Rotation paths and how fast each direction turns (deg/step)
Each turn is a multiple of 5 degrees from 10 to 175, or 0.
Each row of a path follows its step; steps can be skipped.
Rotation 1:
step 1: [-21   0   9  -8  21  15   4  -2  -2   4 -20   2  -3  22 -26 -12   9  -3
  31  43  -5  17 -30  10   6  12  -1 -26  13   0  27  24  27 -22  28  21
   2  -6   6  16  12  11   6   3 -19  17  26 -35   3   2  -8  32]
step 3: [-16   0  12  11   9  27 -21  -8  22  25 -20  22  27   4 -32   9  20 -15
  31  13   6   1   9   3  23  16   0   4  25  27 -20  -7   5   3  -7  48
   1   7  16 -25  23  18   6 -14   9 -19   2 -20  -7  -9 -25 -10]
step 4: [ 18  23 -23  23   7 -10 -33  -1   3  24 -20   6 -17  24 -13 -33  30   4
   8   8 -10   7 -29  13  25  27 -17  13 -17   7  10 -34 -18  15  11  11
  17  -8   8 -16   5  22  -8 -10  12 -18  18  25  -9  24 -11  15]
step 5: [  5 -25  -1 -26   8  15 -28  -9  30 -16   7  10  13 -28 -19 -29  -5  12
  16  42 -32  -2  -5  10  25  10  16  -5  -9   9 -13 -26 -18 -17  29  -1
  -7  -5  -5   0  10  27 -21  12   3 -31  10 -11 -21   4 -14   3]
step 11: [ -3  -4  12 -13  39   1  -3  29  25  -9 -12 -14  -7  -9  21 -13  10  -7
  16  -5 -27 -16 -11 -18 -19 -12  29   1   7  11  12  -9 -16 -22  11 -14
  59  33  13 -11   6  -3 -26 -16  21  13  12  -9 -11 -20  -6   6]
step 13: [ -6 -11  -1  -8  32  -6  -9  10   7  10   2 -13 -16  16 -11   5  11   7
  15  -7   0  -4  20   3   6  26   9  -9  15   5  14  -1  -5   4  17  10
  28  43 -10  17 -11  -8  15  22  -1  15  40 -23  22  16 -22  62]
step 17: [ 11   0 -14  26  28  -8 -25 -15  26  22   1 -18  -9  -2 -34 -21  -8  -3
   1  40 -11   2  18  19   4  28  37   4  15  26  -2  16  -6   3 -13 -11
  17   5 -19   9  13  18  -8 -15   4 -21   0  -3 -27 -11 -35   9]
step 18: [ 19  -6   1 -13  -2   6  14  10   6  22 -32   7   4   0 -12 -36  -4  -3
  30  18   7  29   8  13  12  23  -6  32   4  34  31  -2 -26 -24   0  25
  -8   7   8  -3  41   7  16   2  11 -29  11  -5 -17  16  14  -1]
Directions:
[ -5  -5   3   4  -6  -2   0   7  -2  -6  -8  -8  -4   8   4   6   2   5
  -1   9  -2  -1  -2   3   3   1   1   2   1  -2   0   8   6   3  -7   2
   3   2  -5   3   4  13   8  -1   0 -14  -1  -3  -4   6   4  -3]
20
[ -5  -7   8   0  -3   3  -5   4   1  -2  -5   1  -7   0   9  -1   4  -4
   1  -3   4  -7  -8   6   0  -1  -4 -11   9  -2   7  -1  -5  -7  -6   2
  -1   3   5   5   4  -5   0 -12  -9   5   3   2   5  -6  -3   1]
35
[ -7   1   1  -4  -2   0   3   1   1  -2  14  -1  -2   1  -2  -2   2   5
 -11   1   0  -5  -1   6  14  -4  -5  -1  -6   3   1   7  -6  -4   2  -2
  -3  -4   0   4   2   9  -2   5   7   2  -2  -6  11  -7  -4   7]
100
[ 5  6  2  4 -1 -3 11  1 -8 -2 -6  1 12  3 -1 -7  8  3 -1  2  0 -1 -2  4
 -2  6 -7 -3 -2 -4  1  5 -9  7  0  6 -3 -4  1 -2  4 -7  2 -7  0  3 -3 -9
  0  8  3  9]
125
[ 0  0  6 10 -9  9  1  3  1 -2 -2  4  1  0  4  2  6 -8 -4 -8  0  5  2  0
 -1 -9  3 -1  2  5 -8  6  2  6  3  1 10 -1  9 -4 -2  2 -6 -5 12  3 -3  0
  1  2 -6 -3]
85
[  2   6   3   7   5  -3   1  16  -2   8   7  -1   7   2  -2   4  -3   6
   3   4   6   0   4   3   0  -5  -4   2   5   2  -2  -3  -3  -3  -2   2
   2  -1  -3  -4   4  -1   7  -7  11   1  10   8  -1 -10   4  -4]
100
[  4   6  -2  -3   3  -4   1   8   9  -7   4   7  -4   4  -2   6   2  -7
   0  -1  -5   0  -1   0   2  -6  -1  -1  -4 -14  -2   0  -7  -2  -3   1
  -2   9  -2   7  -6  -9  -4  -3   6  -6  -2  -7   3   3   7  -8]
25
[ -8   3   1   3   3   0  -5   8  -3   6  -9  -3   7   2   1   5  -1   7
  -1  -8  -5   4   0 -10   0   2   0  -2   1  -2  13   4  -3   6  10  -1
  -3  -1   0   3   0  -2  -8   6  -2  -2   0  -7   4  -8  -3  -9]
35
Rotation 2:
step 1: [ 19 -25 -27 -11 -21  15  34  23 -28  10  40  -5  26  15 -10 -31  25  50
   1   4  -6  21  25 -10   6   0   7  -2  14  -5 -22  11 -26 -29 -17   9
   0   6   8 -20 -10 -21  27  31  25  12   5 -17   5   4  15   9]
step 2: [-45   2  14  23  40  20 -36  -6   8  -1   7 -13   5 -18   7   3 -18 -30
  -8 -27  24  -2  14 -17  18  18  -1 -10  11  -3  31 -39  13 -17 -26 -37
 -16  10  -3  29   6  -2  -8   1  -9  17  22 -23 -10 -28  12 -21]
step 5: [-20 -18   9  23  18   2   9  10 -55 -32  13   4   9 -29  41 -29  -9  -3
   0 -10 -18 -21  -1   7 -19 -21   8   1  14 -54  23   3  14  -9  18 -14
 -18  25  10  16  21  22 -11  10  -7  -4 -21  30   6  11  20   5]
step 6: [ 51  23  13 -20   2  -4 -19  12  16  -1   8  10  -9   5 -30  22  -8  32
  -9 -33  -2  -1   2 -41 -23  -3   0  -2 -41  43  15 -17   0  23 -22  -1
   9  32   4   9  26 -28  25 -17   0  16   7   2 -10  21   5   8]
step 10: [ -4  13 -22 -25  57  32  34  10  -7 -13   3   0 -11  -6  -8 -16  13   0
  -5   5   9  -3  32   0 -13  16  48 -23 -18  17 -24  41  13 -11   8 -12
  -6  -2   5  -4   0  16  11  21  36  12 -22 -17   3  -6 -32  18]
step 13: [-16  13   3  -9  -3  20   6   8   2 -19  41  23  -3   3  -2 -23  29  16
  -9   8  36  23  -7  -6  17 -14 -22  -6  -9  38   6  29   6   6 -33 -22
   5  34  15  44 -30  -1 -16  30  10  23  27   6 -24   9  -2 -14]
step 17: [-13 -20   9 -15  14  -9   5  -3   4 -22  -4 -33  -5 -44   0  -3  19 -26
  -8 -11 -23  -8  29  -5 -64   3   4   0   7  16   7  -7  15  11  11  17
  12  26  22  24  40 -19  29  34  11   4  21 -13   7 -13  18  -8]
step 18: [ 13  30  -4  -7   9 -16   9  44 -26  20  14   0 -25  21   4 -10 -19  45
 -17   0   3  18   2  -5  53 -11  13 -12 -14   3  27 -19  15  -2  40 -12
 -19  11  -7  -4  30 -18 -18 -35 -13 -11  -3  18  -9  -2   3 -25]
Directions:
[  1  -6  -5  12  11  -3  -3  -6   3  -9   4  -1  -4  -6   3   2  -4  -3
   1  -4  -1  -5  -5   7   9  -6   5  -2   5   0  -2  -3 -10   2   1  -1
   3  -6   9  -4   6   3   0   0   0 -12  -4  -4  -4   3  -1   1]
155
[  4  15  -2   8   1  -1   5   3  -3   3  -6   9  -6   6  -1  11  -3   2
   0   2   6   1   2   1   4  -4   1   2  -4   1   0 -13   1   6   5   6
   0  -1   7  -2  -1  -3   8   4  -3   2   2   5   7   7   4   3]
120
[ -6   7  -6   1  -7  -2  -6  -1   7  -1   0   0  -3 -11   2   0   5  -9
  -3   2   4   6  -2   2  -9   3  -1  -2  -5   7  -8 -13   7   6  -9  -4
  -1   5  -1  -1   2   4   0   1   1   0  -3  -7  -9   3   4   2]
170
[-14  -1  16   1  -4  -3   4  -1  -1   0  -1   5   3   0   4   5  -6  -7
  -8  -7  -1  -3   2   3  -7   5   3  -5   3  -1  -2   1  -6   1  -5  -4
  -3  -1  10   4   2  -4  -8  -2   3   2   2   2   9   7   0   5]
125
[  6   7   8  -8 -11  -2   1  -1  -9  -9   4   1  -7   2   5  -5   1   0
   2   6   3  -2  -5   8   0   0  -9  -2   5  -8   0  -4  -4  -3   1  -1
  -5  -8   0   9   5   3   2  11   2  -4   5  -2  -5   1   2  -4]
170
[  2  -5   0  -2   2   1 -11   0  -3  -3   0  -5   5   4  -8   5   5  -6
   5  -1  -1   9   3   2  11   8   3  -1   7   3  -1  -9  -4  -6  -8   5
  -5  -4  -3   0  -5   9   0   4   5   6   2  -2  11   3   3   3]
55
[ -1   0   3   0  10  -7  -1   7   5   5   0   2  -6   0   1  -3  -6   3
   8  -1   2  12  -1  11 -10  -5  -2   0   5   7   0  10   3  -3  -2  -2
   2  -8  -2   5  -5   5   5  -1  -8   0   2  -2   2   9   2   4]
20
